Rotation paths and how fast each direction turns (deg/step)
Each turn is a multiple of 5 degrees from 10 to 175, or 0.
Each row of a path follows its step; steps can be skipped.
Rotation 1:
step 6: | -0.71 |  1.65 |  0.06 | -2.75 |  0.60 |  0.75 | -0.05 | -1.67 | -1.04 |  0.98 | -3.25 | -0.70 |  2.16 | -1.15 |  2.83 |  2.58 |  2.42 |  0.26 |  2.06 | -0.82 |  4.24 | -0.50 |  3.51 |  4.43 |  0.80 |  3.58 |  1.98 | -0.66 |  0.05 | -2.38 |  3.03 |  3.40 | -2.31 |  1.32 | -0.20 |  3.79 | -2.50 |  0.58 |  0.09 |
step 8: | -0.64 | -0.83 |  0.00 | -0.04 | -3.22 |  2.29 | -1.68 |  0.68 | -0.93 | -3.20 |  1.07 |  5.14 | -4.56 |  2.25 | -0.16 | -3.04 | -0.38 | -2.16 | -2.45 | -0.40 |  0.07 |  3.09 | -4.35 | -0.42 | -0.89 |  1.32 |  0.90 | -1.71 | -0.96 |  1.07 |  1.39 |  1.08 |  2.20 | -2.03 | -1.32 |  3.75 |  2.97 |  0.04 |  1.71 |
step 10: |  3.43 |  1.00 |  2.21 |  1.46 |  3.41 |  0.12 |  0.18 |  4.72 |  2.26 | -3.79 |  0.28 | -1.10 |  2.19 | -3.04 |  1.08 | -0.24 |  3.03 |  2.44 | -1.09 |  1.51 | -0.99 |  0.43 |  2.69 | -0.66 | -4.39 | -2.41 | -0.25 | -0.98 |  0.25 |  0.47 | -2.09 | -1.85 | -0.32 |  0.32 | -3.19 | -0.04 | -0.86 | -0.40 | -4.27 |
step 11: | -1.82 | -2.23 | -2.14 |  0.27 | -1.58 |  1.24 | -0.82 | -1.59 |  1.28 | -1.57 | -3.10 |  4.65 | -0.33 |  4.05 | -3.73 | -4.55 | -3.61 | -2.37 |  0.27 |  3.31 | -0.05 | -1.26 |  0.39 |  2.04 |  1.85 |  2.20 |  0.91 | -0.37 | -1.63 |  1.18 |  0.15 |  0.90 |  0.25 |  2.64 | -1.20 |  2.01 | -0.30 | -1.66 | -3.05 |
step 13: |  0.88 |  2.98 |  0.40 |  3.15 | -1.21 |  2.15 |  4.02 |  2.63 |  1.01 | -0.33 | -0.89 | -2.33 |  0.67 | -2.82 | -0.01 | -2.57 | -0.27 |  0.54 | -0.22 | -3.15 |  5.07 |  2.46 |  3.79 |  1.40 | -4.24 | -3.78 |  2.28 | -0.81 |  0.19 | -0.32 |  1.01 |  0.83 |  0.20 | -2.17 | -0.61 |  0.97 |  1.81 | -0.24 |  0.29 |
step 19: | -0.63 | -0.14 | -1.64 | -2.00 | -3.69 |  1.11 |  0.93 |  0.29 | -1.67 |  3.69 | -0.89 | -3.18 | -3.29 |  2.28 |  4.03 | -3.36 | -0.07 |  0.83 | -1.21 | -0.37 |  2.05 |  3.03 |  2.74 |  2.55 |  0.17 |  0.57 | -1.11 | -0.79 |  2.49 | -1.19 | -2.58 | -0.92 |  4.01 | -1.01 |  0.79 |  0.10 |  4.44 |  1.13 | -1.13 |
step 21: |  1.07 | -0.95 |  2.90 | -0.68 |  0.37 | -3.19 | -1.40 |  0.98 | -1.59 |  0.26 | -3.25 |  6.16 | -0.34 | -2.09 |  3.73 |  4.16 | -1.56 |  0.74 | -1.64 | -0.40 |  0.95 |  1.33 |  1.33 |  0.60 | -2.07 |  0.20 |  1.36 | -2.93 | -1.23 | -0.51 |  3.05 |  2.13 | -0.40 |  1.28 |  0.21 |  0.58 | -4.48 | -0.93 | -2.63 |
step 22: |  1.42 | -1.42 | -2.33 |  0.04 |  0.15 |  2.39 |  1.27 | -2.26 |  1.72 | -2.65 |  0.01 | -1.26 | -0.35 |  1.43 |  3.86 | -2.18 |  0.51 |  3.02 | -0.30 |  3.22 | -4.28 | -0.23 |  2.64 |  0.54 |  2.79 | -0.36 | -0.83 |  0.15 |  2.89 |  0.92 | -4.16 | -2.42 |  3.15 |  0.12 | -1.57 | -3.17 |  0.19 | -1.17 | -4.09 |
step 23: |  1.11 |  1.40 | -0.47 | -2.16 |  0.56 |  0.96 | -1.67 |  1.25 |  3.69 | -3.87 |  0.28 |  0.49 | -2.17 |  0.21 | -5.42 | -1.79 |  1.24 | -3.55 |  3.28 |  1.50 |  0.03 | -0.36 | -0.07 |  0.26 | -2.78 |  2.29 | -1.95 | -1.84 |  0.25 | -0.83 |  0.21 |  2.04 |  0.09 |  2.15 | -0.63 |  4.74 |  3.39 | -0.06 |  2.88 |
step 26: |  0.57 |  2.20 | -4.20 |  1.22 | -1.59 | -0.49 |  0.92 |  2.51 |  0.74 | -3.56 | -0.32 |  5.18 | -3.55 |  5.64 | -0.95 |  0.51 | -1.91 | -2.71 | -2.08 |  0.05 |  2.76 | -1.40 |  0.74 | -0.77 |  0.49 |  1.10 | -0.68 | -0.33 | -1.03 | -1.49 | -0.21 |  0.88 |  1.89 | -1.10 |  2.88 |  2.27 |  2.73 |  0.87 |  1.21 |
Directions:
| -0.18 |  0.24 | -0.69 | -0.48 |  0.00 | -1.37 |  0.31 |  0.45 |  0.34 | -0.41 |  0.11 |  0.26 | -0.65 |  0.50 |  0.22 | -0.12 | -1.18 |  0.15 | -0.12 |  0.34 | -0.30 | -0.57 | -1.56 |  1.37 |  0.87 |  0.10 | -0.09 | -0.27 | -0.12 | -0.52 |  0.26 | -0.95 |  0.59 | -0.75 | -1.46 | -0.55 | -0.07 | -0.94 | -1.09 |
100
| -0.90 |  0.76 | -0.45 |  0.99 |  1.20 |  0.08 |  0.70 | -0.26 | -0.12 |  0.11 | -1.00 | -0.56 | -0.27 | -0.87 | -0.30 |  1.04 |  0.46 | -0.55 | -0.25 | -0.96 | -0.27 |  0.88 | -0.54 |  0.59 | -0.67 | -0.38 | -0.04 |  0.36 | -0.99 | -0.68 | -0.14 |  0.11 | -0.23 |  1.16 | -1.06 |  0.03 | -0.77 |  0.94 | -0.90 |
100
|  0.89 |  1.16 |  0.39 | -0.63 |  0.45 | -0.03 |  0.88 |  0.43 |  0.39 |  1.01 |  0.88 | -0.09 | -0.47 |  1.28 | -0.26 |  0.10 | -0.06 | -0.47 | -0.45 |  0.35 | -1.32 | -0.91 |  0.49 |  0.20 | -1.40 | -0.11 |  0.10 | -0.47 | -0.24 | -0.20 |  1.13 |  1.03 |  0.03 | -0.33 |  0.16 | -0.85 | -0.75 |  0.83 |  0.05 |
130
|  0.23 |  0.00 | -0.61 | -0.24 | -0.64 |  0.27 | -0.14 | -1.11 |  0.54 |  0.20 |  0.55 | -0.21 |  0.45 |  0.96 |  0.16 | -0.15 |  0.14 | -1.41 |  0.62 |  1.09 | -0.23 |  1.46 |  0.32 | -0.40 |  0.27 | -0.08 |  0.53 |  0.79 | -1.32 |  0.73 | -0.34 |  0.06 |  0.38 | -1.08 | -1.50 |  0.79 | -0.13 |  0.47 | -0.02 |
125
|  0.90 |  0.25 |  0.15 | -0.30 |  0.06 | -0.31 | -0.08 | -0.51 |  0.33 |  0.39 | -0.55 |  0.13 | -0.47 | -1.72 |  0.76 | -0.23 |  1.45 | -0.58 | -0.23 |  0.18 | -0.67 | -0.04 | -0.46 |  0.91 |  0.94 |  0.87 | -0.45 | -1.12 | -0.46 |  1.06 | -0.01 |  0.62 |  1.59 | -0.21 |  0.78 |  0.29 | -0.06 |  0.25 | -0.12 |
25
| -0.12 | -0.85 | -0.18 | -1.02 |  0.54 | -0.89 |  0.83 | -0.43 |  0.41 |  1.01 | -1.37 | -0.23 | -0.16 | -0.03 |  0.99 |  1.24 |  0.71 |  1.67 |  0.55 | -0.21 | -0.17 |  0.00 |  0.44 | -0.14 | -0.76 | -0.62 |  0.68 |  0.48 |  0.15 |  0.79 |  0.13 |  0.31 | -0.28 | -1.05 | -0.44 |  0.00 |  0.51 | -0.70 |  0.11 |
120
Rotation 2:
step 1: |  0.64 | -1.23 |  5.48 | -0.63 | -2.54 | -2.29 |  0.30 | -0.14 |  0.85 | -1.81 | -0.36 | -0.13 |  0.46 | -1.63 |  1.20 | -2.12 | -3.82 | -4.03 | -0.51 |  1.22 | -0.78 |  0.20 | -0.10 |  0.55 | -0.79 | -2.95 |  3.34 |  0.24 | -0.05 | -0.41 | -3.15 | -1.04 | -3.10 | -0.52 |  1.04 |  0.84 |  3.16 | -2.63 | -0.55 |
step 2: | -2.55 |  0.25 |  0.06 |  0.49 |  3.08 |  2.57 |  1.23 |  2.94 |  1.97 |  1.46 |  1.04 |  0.01 |  0.86 |  0.58 |  2.79 | -0.03 |  2.90 | -1.92 |  1.32 | -3.13 | -4.04 |  2.26 | -2.36 |  1.35 |  1.62 |  2.26 | -2.01 |  1.45 |  2.43 | -2.47 |  0.95 |  2.31 | -2.51 | -1.21 |  0.49 |  0.16 |  1.91 | -2.53 |  0.01 |
step 4: | -4.74 | -0.93 |  0.64 | -2.76 |  1.82 | -4.31 | -0.26 | -1.59 | -1.22 |  0.19 | -1.78 |  1.99 |  4.02 |  0.26 |  0.22 | -1.50 |  2.11 | -0.24 | -0.15 | -0.10 |  0.32 |  0.28 |  0.99 |  1.53 |  0.89 |  0.91 | -0.41 |  2.07 |  0.42 | -1.14 | -4.24 | -1.69 | -1.26 |  3.82 | -1.10 |  2.90 |  1.29 |  1.83 |  1.10 |
step 6: | -1.14 |  1.82 | -1.94 |  1.31 |  0.17 | -1.54 | -0.57 |  2.55 | -0.09 | -2.52 | -5.36 | -1.75 |  1.59 | -2.53 | -4.07 |  1.09 | -4.12 | -0.31 |  0.67 | -2.17 | -1.34 |  1.00 | -1.43 | -0.91 |  0.52 | -1.61 |  2.09 | -3.22 | -0.42 | -0.28 |  0.85 | -0.85 | -0.11 |  2.35 | -1.71 | -0.47 |  0.75 |  1.18 |  3.18 |
step 9: |  3.19 |  1.55 | -0.53 | -0.05 | -2.56 | -2.22 |  0.86 |  0.58 |  0.00 |  0.80 | -3.46 | -1.45 |  1.14 |  0.94 |  1.08 | -3.83 | -1.34 | -1.08 |  1.39 | -0.03 | -1.82 | -4.22 | -1.61 | -0.68 | -1.69 |  3.47 |  0.15 |  0.26 |  1.26 |  2.34 | -0.69 | -0.85 |  1.07 |  0.30 |  2.25 |  2.39 | -1.20 |  5.18 |  1.37 |
step 12: | -0.28 | -1.26 | -1.38 | -1.27 |  3.49 |  0.49 |  1.81 | -4.20 |  0.85 | -4.02 | -3.35 | -1.01 | -3.90 | -0.36 | -0.37 | -1.03 |  0.10 |  0.43 |  1.22 |  0.40 |  1.77 | -0.19 |  0.75 | -3.03 | -0.94 |  4.00 | -1.86 | -0.47 |  1.85 |  0.76 | -1.48 |  2.66 | -0.78 | -2.33 | -2.40 |  0.89 | -1.18 |  1.42 |  1.62 |
step 13: |  0.13 | -4.12 |  0.69 |  1.16 | -2.74 | -1.81 | -0.76 | -1.00 |  1.09 | -0.87 |  2.22 |  2.78 |  1.10 |  2.56 | -2.41 | -0.66 | -0.22 | -1.01 | -1.85 |  5.13 |  0.69 |  0.18 |  1.17 | -1.86 | -1.50 | -2.66 |  1.69 | -1.60 |  2.04 | -1.22 |  2.45 |  1.95 | -2.90 | -2.30 |  1.24 | -0.78 |  1.04 |  0.43 | -2.63 |
step 16: | -2.32 | -2.31 |  4.08 | -2.78 |  0.57 | -1.35 | -2.72 | -1.99 |  3.08 |  1.12 | -0.14 |  0.96 |  0.70 | -0.46 | -1.86 |  0.49 |  0.63 |  3.22 |  1.51 |  0.53 | -0.88 |  1.84 |  0.08 |  6.15 |  0.95 | -1.72 | -0.20 | -0.94 |  2.70 |  1.37 |  0.99 | -1.27 |  0.86 | -0.05 | -0.18 |  0.89 |  3.36 |  0.62 | -1.31 |
step 18: | -2.88 |  0.27 |  0.58 |  2.37 | -0.16 |  2.05 | -2.93 |  0.23 |  3.13 |  0.59 | -1.47 |  1.01 | -1.33 | -2.39 | -1.74 |  1.09 |  2.41 | -0.19 | -1.65 |  3.06 | -0.34 |  1.20 | -1.12 | -3.36 | -0.07 | -3.12 |  0.45 | -3.95 |  0.17 |  1.95 | -2.52 | -2.91 | -1.63 |  2.90 | -0.76 | -0.54 | -1.85 |  1.59 |  2.80 |
step 22: |  0.01 | -0.94 | -0.14 | -0.11 | -0.61 | -4.42 | -2.30 | -3.40 | -1.62 |  1.88 | -1.16 | -1.96 | -0.92 | -0.19 |  1.35 | -1.29 |  4.60 | -2.19 |  1.43 | -0.24 | -1.25 | -3.13 | -0.55 |  0.71 | -0.41 |  2.04 | -0.73 |  0.68 | -2.41 | -3.10 | -1.31 |  1.10 |  1.41 |  4.39 |  1.10 |  0.64 |  2.02 | -2.47 | -1.63 |
Directions:
|  1.46 |  1.07 | -0.51 | -0.23 |  0.73 |  0.79 |  0.70 |  0.09 |  0.67 | -1.06 | -0.87 |  0.14 | -0.04 | -0.25 | -0.96 |  1.03 | -0.45 | -0.98 |  0.08 | -0.04 |  0.10 | -0.36 | -0.12 | -0.66 | -0.96 |  0.18 | -0.17 |  0.72 | -0.55 |  0.58 | -0.28 | -1.48 |  0.13 | -0.17 | -0.27 |  0.73 | -0.08 |  0.80 |  0.90 |
125
| -0.05 |  0.23 |  0.00 | -0.37 |  0.08 | -1.03 |  0.38 | -0.31 | -0.44 | -0.38 | -0.63 | -1.14 | -0.04 | -0.97 |  0.21 | -1.91 | -0.21 |  0.11 |  0.23 | -0.99 |  0.75 |  0.57 | -0.71 | -0.11 | -0.07 |  0.41 |  1.36 |  0.65 | -0.32 | -0.93 | -0.58 | -0.29 |  1.05 | -0.20 |  0.37 |  1.06 |  0.89 |  0.49 | -0.19 |
140
| -0.27 |  0.85 | -0.29 | -0.71 | -0.14 |  0.55 | -0.05 | -0.86 |  0.26 |  1.06 | -0.04 | -0.41 | -0.64 |  0.45 | -0.16 |  0.58 | -1.04 |  0.82 | -0.26 |  1.05 | -1.26 |  0.61 |  0.17 | -1.49 |  0.57 |  1.52 | -0.25 |  0.69 | -0.41 | -1.11 | -0.15 |  0.09 |  0.05 |  0.26 |  0.33 |  0.64 |  0.22 | -0.51 | -0.69 |
145
|  0.06 |  0.42 |  0.30 | -0.20 |  0.59 | -0.01 | -0.55 | -1.47 | -0.08 | -0.04 |  0.57 |  0.09 |  0.28 | -0.72 | -0.74 | -0.11 | -0.53 |  0.56 | -0.59 |  0.12 |  0.75 | -0.54 | -0.51 | -0.51 |  0.07 | -0.29 | -0.26 |  0.39 |  0.13 |  1.08 |  1.26 |  1.70 | -0.04 | -1.31 |  1.37 |  0.45 | -0.56 |  0.92 |  0.23 |
20
|  0.76 | -0.13 | -1.46 | -0.22 |  0.46 |  0.02 | -0.64 | -0.07 |  0.13 |  0.24 |  0.23 |  0.42 |  0.96 |  0.17 |  1.26 |  0.57 | -0.14 |  0.68 |  1.51 |  0.71 | -0.08 | -0.87 | -0.79 |  1.20 |  0.78 | -0.61 | -0.21 |  0.75 |  0.27 |  0.14 | -0.78 | -0.13 |  0.71 |  0.49 |  0.73 |  1.02 | -0.10 |  0.30 | -0.72 |
60
| -0.67 | -0.67 |  0.00 |  0.42 | -0.36 | -0.48 |  0.85 |  0.35 |  0.56 |  0.86 |  0.68 | -0.24 |  0.38 | -0.03 | -0.19 |  1.13 | -1.36 | -1.41 | -0.29 | -1.08 |  0.92 | -0.47 |  0.04 | -0.08 |  1.52 |  0.62 |  0.49 |  1.19 |  0.64 |  0.30 | -0.70 |  0.31 |  0.14 |  0.11 |  0.11 |  0.02 | -0.32 | -0.48 |  0.77 |
10
